Each path below is one point turned by a fixed rotation once a step. After each direction that follows a path, write how fast that rotation turns it, in deg/step (0 if it stays still).
Each turn is a multiple of 5 degrees from 10 to 175, or 0.
Each row of a path follows its step; steps can be skipped.
Path 1:
step 1: 1.87 -0.01 0.27 1.27 1.47 1.28 -2.03 1.18 -0.52 0.41 2.62 -1.49 3.06
 0.86 -1.27 -1.30 0.67 1.04 -0.19 0.06 -2.79 0.09 1.82 0.29 -0.25 0.13
 1.29 -2.26 -1.16 -1.33 0.47 -5.73 1.07 0.47 0.47 -1.99 1.31 -0.83 -0.18
 -0.77 -1.05 1.03 0.83 2.95 -0.57 -2.38 -0.86 -0.44 -2.78 1.76 -1.23
 -2.41 3.91 2.12 -1.31 -0.19 2.43 2.12 -0.70 0.39 -0.90 -0.79 -2.31 0.66
 1.20 -0.41
step 4: -0.17 0.44 -1.62 -1.40 3.22 0.77 -2.30 0.58 0.76 -1.12 -1.67 0.19 3.53
 -0.19 -2.12 2.97 2.21 0.31 -0.56 1.19 -0.64 1.82 -0.63 -0.94 -2.21
 -0.56 0.52 -4.27 -1.24 -2.71 -0.37 -2.69 1.56 -0.47 -2.76 0.00 0.24
 -0.70 0.02 1.74 -0.76 0.85 -1.36 -0.31 1.12 -3.16 0.27 -0.57 -1.51
 -0.07 0.63 -3.01 3.33 -0.47 0.30 -1.48 1.41 0.66 0.40 -0.73 -0.10 -3.71
 -1.07 -0.32 0.40 -1.86
step 7: 0.32 3.08 -1.95 0.41 0.33 1.77 0.12 -1.17 0.78 0.50 -0.74 0.86 1.73 0.42
 0.05 1.58 -0.06 -0.12 -0.94 -1.22 -2.49 0.97 -2.75 -0.51 1.04 2.20
 -1.32 -3.41 -1.68 -1.34 0.20 2.07 3.33 -0.68 0.26 0.69 0.34 0.89 1.38
 -0.33 -1.12 1.91 -3.53 -0.33 -0.94 -2.74 -0.66 0.82 0.94 -1.28 2.47
 -2.86 0.28 -1.20 -1.29 -1.31 -0.77 1.20 -0.03 -0.42 -0.02 -5.94 -0.50
 -1.85 0.04 -0.25
step 9: -1.92 2.65 -1.34 -1.39 2.10 0.79 -2.00 -0.08 -0.91 0.38 -2.12 -0.82 1.14
 0.12 -4.53 -0.43 1.93 1.44 -0.92 -2.04 0.37 0.89 0.25 -0.39 0.24 0.36
 2.71 -2.98 -1.65 -1.28 -1.49 -3.63 -1.68 2.25 1.77 -0.66 1.09 -0.20
 -0.64 2.04 -0.41 0.31 -0.51 -1.85 -1.35 -1.49 -2.36 -0.68 0.85 -0.19
 1.75 -3.60 -0.92 -0.86 -1.91 -1.99 0.68 1.97 1.86 -0.59 0.28 -1.30
 -1.63 -0.67 -1.60 -2.04
step 14: 2.74 3.68 -1.79 0.13 -0.18 -1.60 -0.67 -0.12 -2.70 0.58 -0.64 -0.25 0.64
 1.47 -3.28 -1.46 -1.54 0.69 0.33 0.25 0.37 1.44 2.11 -0.39 0.53 2.46
 1.10 -0.54 -1.75 -0.47 -1.47 -2.20 -0.09 2.30 0.28 0.81 -0.17 3.04
 -0.53 1.35 -0.17 -2.83 0.02 2.92 -2.55 -0.15 -3.63 1.11 1.32 0.26 2.64
 -2.55 -1.91 -0.63 -1.54 -2.53 -2.54 0.60 1.28 -1.74 -0.37 -1.32 -0.69
 -2.59 0.49 -0.58
step 16: -0.17 1.18 -5.78 -1.50 -1.29 -3.70 0.56 -0.14 0.55 0.10 -0.09 2.06 2.36
 -1.42 -2.15 2.01 2.90 -0.20 -1.10 0.50 -0.58 1.35 0.00 0.69 0.32 0.70
 1.01 -1.61 -0.49 0.10 -0.51 -1.54 0.76 -0.25 0.11 0.98 3.47 -0.41 0.19
 0.89 0.69 -1.47 0.52 -0.33 0.57 -1.40 -2.78 1.50 1.49 -1.11 1.58 1.76
 -0.30 -2.35 -0.22 -2.39 0.73 2.32 0.17 -0.25 -3.25 -0.99 0.27 -0.33
 3.55 2.34
step 19: 2.94 3.05 -2.11 1.87 -1.87 -1.30 -0.15 -1.04 0.37 1.87 -0.38 -0.58 2.84
 1.73 0.09 -0.34 0.65 -0.50 -0.87 0.39 -1.76 0.51 2.22 -1.28 -0.18 2.88
 0.55 -0.33 -0.10 1.01 1.74 -1.98 3.65 0.53 0.24 -1.65 2.31 1.29 -0.27
 0.96 -0.83 -0.65 1.79 3.77 -0.55 0.96 -3.37 2.13 0.53 -3.84 0.29 0.18
 -0.35 -1.34 -0.87 -1.15 0.64 2.45 -1.08 -0.98 -2.69 -0.74 -0.84 -1.78
 0.60 1.54
step 20: -0.24 0.98 -0.92 -1.87 2.54 1.56 -1.03 0.59 1.50 0.28 0.63 -3.32 -0.93
 -0.78 -1.16 1.90 0.21 1.32 1.26 1.93 -2.36 3.86 -1.10 -0.46 0.26 0.97
 1.55 -1.89 0.30 -0.56 -0.80 -1.46 -1.79 1.11 -0.59 -0.51 -0.98 -0.92
 1.96 0.77 1.62 1.37 -1.67 -1.86 -1.22 -0.05 1.57 2.30 1.45 -0.05 -2.83
 -5.09 0.62 1.05 0.02 -3.11 2.83 1.32 0.14 -2.95 -0.36 1.24 -0.43 -1.63
 -0.17 -0.69
step 24: 0.00 0.08 -3.86 4.15 -1.28 -0.24 -0.22 0.51 -1.15 2.58 0.21 -2.83 2.45
 0.53 0.58 0.71 -0.58 1.21 -2.29 -1.33 -1.09 1.97 2.24 -1.94 1.90 -2.08
 -0.97 0.09 -0.46 1.00 0.47 -2.09 1.46 -2.62 0.43 -0.61 0.57 -1.73 1.35
 1.64 -0.72 -1.93 0.48 0.21 -0.41 1.42 -2.86 1.11 -0.57 -1.90 0.19 -0.27
 3.68 -1.41 -1.81 -0.42 1.69 1.52 -1.27 -0.41 -1.67 -0.04 -1.05 0.55
 -0.70 3.75
step 25: 1.34 2.44 -2.26 -3.05 1.83 -0.69 -0.32 0.67 -0.66 0.56 -2.05 -0.88 1.05
 1.49 -1.26 4.30 -0.90 -0.22 -0.67 2.15 1.15 3.88 -1.78 2.21 -1.72 1.62
 1.06 -2.48 -1.94 0.70 -1.58 -1.32 -1.37 0.55 -0.15 -0.41 -0.36 0.36
 1.24 0.45 0.83 0.14 -1.20 -0.36 -1.22 -1.85 0.08 -1.91 -0.33 -1.59 0.52
 -2.69 0.28 1.21 -0.39 -4.11 -0.36 -0.91 -0.72 -0.38 0.52 0.94 -1.13
 -4.88 1.36 -0.52
step 26: 1.02 2.03 1.58 4.36 -0.48 0.10 -1.00 -1.09 -0.02 -1.24 2.63 -0.68 0.27
 0.76 -0.67 -2.32 -1.14 3.84 2.63 0.31 -1.93 1.62 -2.22 -0.40 1.47 0.69
 -0.41 -2.62 -0.97 1.30 -2.77 -1.17 0.81 -0.46 -1.01 -0.48 1.67 0.74
 1.73 1.16 -2.62 -2.03 0.35 1.17 -2.12 -0.68 -1.71 1.22 -0.63 0.92 -0.59
 -1.44 -0.32 -1.35 -1.10 -1.39 0.16 -0.02 -0.84 2.26 -4.10 -1.36 0.70
 1.35 -1.02 2.53
-0.36 -0.19 0.03 0.27 0.36 -0.03 -0.13 0.14 0.05 -0.17 0.21 0.83 0.51
 -0.40 -0.38 -0.06 -0.10 0.11 -0.59 -0.35 -0.49 -0.14 0.11 0.21 0.09
 0.03 -0.28 -0.18 0.14 -0.32 -0.06 0.28 0.91 0.15 0.34 -0.48 -0.17 -1.59
 0.55 -0.26 -0.09 -0.12 -0.12 -0.15 0.72 0.53 -0.46 -0.94 -0.41 -0.22
 0.22 -0.65 0.37 0.21 -0.29 0.48 -0.40 -0.11 0.30 -0.36 -0.28 -0.01
 -0.39 0.32 -0.13 0.11 -> 125
-0.34 0.22 -0.38 0.30 -0.04 -0.16 -0.16 0.32 0.10 0.27 -0.02 0.03 0.59
 -1.08 -0.69 -0.30 -0.20 -0.68 0.78 0.11 0.02 0.16 -0.09 -0.16 0.36
 -0.35 -0.14 0.57 -0.27 -0.34 -0.28 0.10 -0.06 0.40 -0.16 0.44 -0.12
 -0.25 -0.82 0.09 0.04 0.03 -0.04 0.15 0.19 -0.61 0.51 -0.51 0.75 0.23
 0.73 0.31 -0.28 -0.07 -0.44 0.30 1.02 0.23 0.42 0.27 0.45 0.24 -0.70
 0.36 0.09 0.35 -> 55
0.80 -0.25 -0.83 -0.12 0.01 0.53 0.33 -0.29 0.15 0.06 0.16 -0.16 -0.48
 0.18 1.11 -0.88 0.34 0.43 0.16 0.35 -0.43 0.25 -0.12 0.17 -0.23 0.14
 -0.43 0.41 -0.25 0.04 -0.58 -0.63 0.49 -0.44 -0.10 0.81 -0.41 0.11
 -0.02 0.06 -0.10 -0.26 0.26 -0.20 0.01 0.15 -0.16 -0.45 -0.39 -0.50
 0.00 -0.29 -0.50 0.26 -0.32 0.67 0.17 0.62 -0.36 0.11 0.18 0.20 -0.65
 0.66 -0.26 -0.22 -> 155
-0.10 0.26 -0.23 -0.63 0.65 -0.24 0.24 -0.30 -0.79 -0.50 -0.33 -0.08
 0.23 0.56 -0.02 -0.15 0.08 -0.05 -0.49 -0.23 -0.76 0.22 0.57 -0.50 0.33
 -0.23 0.70 0.67 0.83 0.36 0.25 -0.16 -0.63 -0.38 0.50 0.11 -0.51 -0.52
 -0.07 0.17 0.07 0.39 0.27 -0.53 -0.39 -0.65 0.06 -0.33 0.02 0.29 -0.62
 0.08 -0.28 0.36 -0.10 0.35 0.53 -0.02 0.07 0.04 -0.51 -0.43 -0.08 0.06
 0.38 0.73 -> 95
0.20 0.11 0.03 0.60 0.08 0.16 0.08 -0.06 0.16 0.47 -0.12 -0.04 0.42
 -0.18 0.30 0.43 -0.46 0.37 0.30 0.47 -0.15 0.93 -0.06 0.27 -0.37 0.46
 -0.27 0.79 -0.02 1.09 -0.34 0.38 -1.13 -0.46 0.27 -0.21 0.65 -0.57
 -0.05 0.34 -0.42 -0.09 0.36 0.37 0.22 0.23 0.12 -0.30 0.14 -0.47 0.24
 -0.28 0.11 0.27 0.62 -0.39 0.20 -0.34 0.01 -0.21 -0.73 0.67 0.24 0.07
 -0.36 0.24 -> 10
